In the data rows, 128 means zero.
Some points:
[119, 137, 161, 155, 143, 113, 101, 89, 101, 107, 101, 119, 131, 137, 161, 161, 161, 143, 161, 131, 131, 149, 119, 95, 101, 125, 119, 155, 167, 161, 149, 101]
[113, 119, 131, 155, 131, 131, 131, 137, 101, 113, 113, 89, 95, 89, 107, 113, 137, 137, 149, 149, 149, 143, 155, 155, 143, 155, 143, 137, 143, 113, 131, 131]
[125, 95, 119, 161, 155, 137, 89, 89, 113, 131, 125, 137, 131, 143, 149, 161, 155, 125, 107, 95, 107, 131, 161, 167, 125, 113, 107, 131, 119, 113, 167, 95]
[89, 161, 95, 89, 155, 161, 155, 125, 89, 107, 95, 161, 149, 167, 155, 107, 95, 95, 89, 101, 131, 167, 167, 149, 137, 95, 89, 125, 161, 131, 107, 155]
[143, 89, 155, 167, 101, 89, 113, 155, 161, 125, 143, 107, 131, 95, 95, 89, 107, 167, 167, 167, 143, 89, 95, 107, 167, 161, 131, 95, 125, 119, 131, 89]
[125, 161, 125, 107, 131, 161, 155, 101, 125, 89, 89, 95, 155, 155, 137, 125, 101, 101, 113, 101, 131, 125, 137, 131, 113, 101, 101, 107, 155, 167, 101, 149]
[161, 167, 167, 161, 161, 167, 167, 155, 155, 155, 155, 143, 119, 119, 101, 149, 107, 107, 149, 113, 119, 119, 131, 101, 113, 107, 95, 89, 95, 95, 89, 101]
[161, 143, 137, 149, 167, 167, 143, 107, 149, 131, 155, 107, 107, 101, 125, 167, 167, 161, 125, 119, 125, 113, 125, 89, 101, 95, 161, 155, 101, 101, 101, 143]
[137, 149, 155, 131, 119, 143, 161, 143, 137, 143, 101, 101, 113, 131, 143, 155, 155, 161, 155, 137, 125, 107, 143, 131, 125, 125, 131, 101, 89, 101, 155, 101]
[137, 125, 125, 119, 113, 155, 119, 95, 131, 119, 149, 137, 107, 95, 101, 131, 149, 149, 131, 155, 155, 101, 119, 113, 131, 131, 119, 101, 155, 155, 107, 113]
[107, 143, 101, 95, 143, 155, 131, 137, 125, 101, 137, 143, 143, 131, 107, 101, 89, 101, 155, 167, 167, 161, 113, 89, 95, 101, 149, 167, 143, 101, 125, 107]
[131, 137, 161, 137, 149, 131, 155, 101, 113, 149, 125, 149, 101, 101, 101, 149, 113, 107, 125, 143, 167, 161, 161, 125, 95, 155, 125, 149, 155, 119, 137, 107]
[101, 131, 89, 113, 125, 125, 137, 161, 119, 101, 113, 125, 113, 149, 119, 101, 113, 113, 101, 131, 101, 155, 107, 143, 155, 113, 107, 131, 149, 155, 113, 149]
[95, 155, 155, 125, 101, 119, 101, 113, 107, 155, 131, 155, 137, 143, 131, 107, 143, 101, 101, 89, 107, 113, 113, 143, 161, 161, 161, 143, 119, 125, 101, 161]
[119, 113, 143, 131, 119, 137, 137, 107, 107, 131, 137, 131, 119, 107, 125, 137, 137, 137, 131, 149, 149, 143, 131, 137, 149, 137, 137, 125, 131, 137, 143, 119]
[143, 155, 119, 167, 167, 101, 89, 119, 167, 167, 131, 89, 89, 89, 143, 167, 167, 155, 95, 89, 89, 155, 167, 167, 107, 89, 89, 149, 137, 89, 89, 89]
[89, 101, 107, 149, 137, 95, 107, 167, 155, 137, 89, 95, 125, 161, 167, 155, 119, 89, 95, 131, 161, 167, 155, 101, 101, 143, 149, 119, 107, 167, 161, 167]
[149, 125, 107, 95, 113, 131, 119, 149, 131, 137, 155, 113, 125, 113, 113, 143, 155, 131, 143, 113, 119, 131, 149, 125, 131, 137, 155, 155, 131, 143, 137, 137]
[167, 89, 113, 113, 89, 89, 107, 167, 161, 167, 161, 119, 101, 101, 95, 95, 125, 143, 137, 107, 101, 101, 107, 161, 155, 155, 167, 143, 101, 89, 161, 125]
[107, 131, 137, 137, 137, 143, 149, 95, 101, 119, 107, 131, 143, 125, 149, 119, 131, 131, 131, 137, 155, 149, 149, 149, 107, 131, 113, 107, 149, 137, 119, 143]
[113, 101, 143, 119, 125, 101, 113, 131, 131, 113, 149, 113, 137, 119, 113, 143, 125, 149, 143, 143, 113, 131, 125, 101, 137, 131, 113, 137, 131, 131, 119, 125]
[95, 107, 113, 155, 149, 119, 161, 161, 137, 143, 161, 155, 149, 155, 131, 125, 131, 113, 113, 125, 137, 101, 89, 113, 89, 119, 101, 101, 113, 131, 149, 137]
[101, 95, 149, 131, 95, 113, 149, 125, 95, 89, 143, 149, 161, 113, 89, 119, 161, 167, 161, 107, 101, 119, 155, 155, 89, 89, 125, 161, 113, 95, 167, 161]
[131, 119, 131, 143, 131, 107, 101, 131, 119, 125, 119, 101, 101, 107, 119, 131, 149, 155, 155, 119, 113, 125, 131, 155, 155, 149, 137, 131, 137, 149, 113, 131]
[131, 167, 131, 143, 161, 155, 143, 143, 143, 101, 101, 131, 155, 161, 167, 131, 101, 119, 101, 95, 95, 137, 143, 119, 119, 119, 101, 119, 125, 107, 95, 155]
[101, 155, 167, 125, 89, 95, 131, 101, 95, 95, 119, 161, 167, 167, 161, 89, 89, 95, 119, 155, 137, 95, 89, 107, 167, 167, 167, 113, 89, 125, 131, 167]
[149, 107, 101, 89, 101, 107, 125, 119, 155, 161, 167, 167, 155, 155, 131, 137, 101, 119, 89, 101, 89, 95, 101, 119, 143, 101, 155, 167, 161, 143, 155, 119]
[167, 113, 89, 101, 155, 149, 95, 155, 167, 149, 107, 101, 95, 149, 155, 101, 95, 89, 119, 161, 161, 137, 101, 161, 161, 167, 143, 95, 101, 155, 95, 113]
[155, 101, 95, 101, 95, 125, 125, 149, 149, 161, 167, 167, 161, 131, 137, 113, 131, 125, 107, 125, 95, 89, 95, 95, 119, 149, 155, 161, 167, 161, 155, 95]
[155, 149, 101, 107, 107, 101, 95, 113, 143, 155, 95, 125, 89, 137, 155, 155, 143, 131, 137, 161, 155, 155, 137, 137, 131, 107, 95, 89, 95, 107, 125, 131]
[155, 131, 149, 101, 107, 149, 167, 131, 89, 95, 131, 155, 167, 125, 89, 95, 119, 155, 167, 155, 143, 107, 101, 131, 149, 143, 131, 113, 107, 149, 143, 155]
Along one direction, these points spread out more than along any other. For each point below, how far along it does it lie, from 0 to 99? The average is 50, and the first point in the table lies past the average. One standard deviation of the points above along it is 16.
[89, 161, 95, 89, 155, 161, 155, 125, 89, 107, 95, 161, 149, 167, 155, 107, 95, 95, 89, 101, 131, 167, 167, 149, 137, 95, 89, 125, 161, 131, 107, 155] 91
[89, 101, 107, 149, 137, 95, 107, 167, 155, 137, 89, 95, 125, 161, 167, 155, 119, 89, 95, 131, 161, 167, 155, 101, 101, 143, 149, 119, 107, 167, 161, 167] 64
[131, 167, 131, 143, 161, 155, 143, 143, 143, 101, 101, 131, 155, 161, 167, 131, 101, 119, 101, 95, 95, 137, 143, 119, 119, 119, 101, 119, 125, 107, 95, 155] 76
[155, 101, 95, 101, 95, 125, 125, 149, 149, 161, 167, 167, 161, 131, 137, 113, 131, 125, 107, 125, 95, 89, 95, 95, 119, 149, 155, 161, 167, 161, 155, 95] 30
[107, 131, 137, 137, 137, 143, 149, 95, 101, 119, 107, 131, 143, 125, 149, 119, 131, 131, 131, 137, 155, 149, 149, 149, 107, 131, 113, 107, 149, 137, 119, 143] 67
[101, 95, 149, 131, 95, 113, 149, 125, 95, 89, 143, 149, 161, 113, 89, 119, 161, 167, 161, 107, 101, 119, 155, 155, 89, 89, 125, 161, 113, 95, 167, 161] 43
[155, 131, 149, 101, 107, 149, 167, 131, 89, 95, 131, 155, 167, 125, 89, 95, 119, 155, 167, 155, 143, 107, 101, 131, 149, 143, 131, 113, 107, 149, 143, 155] 39
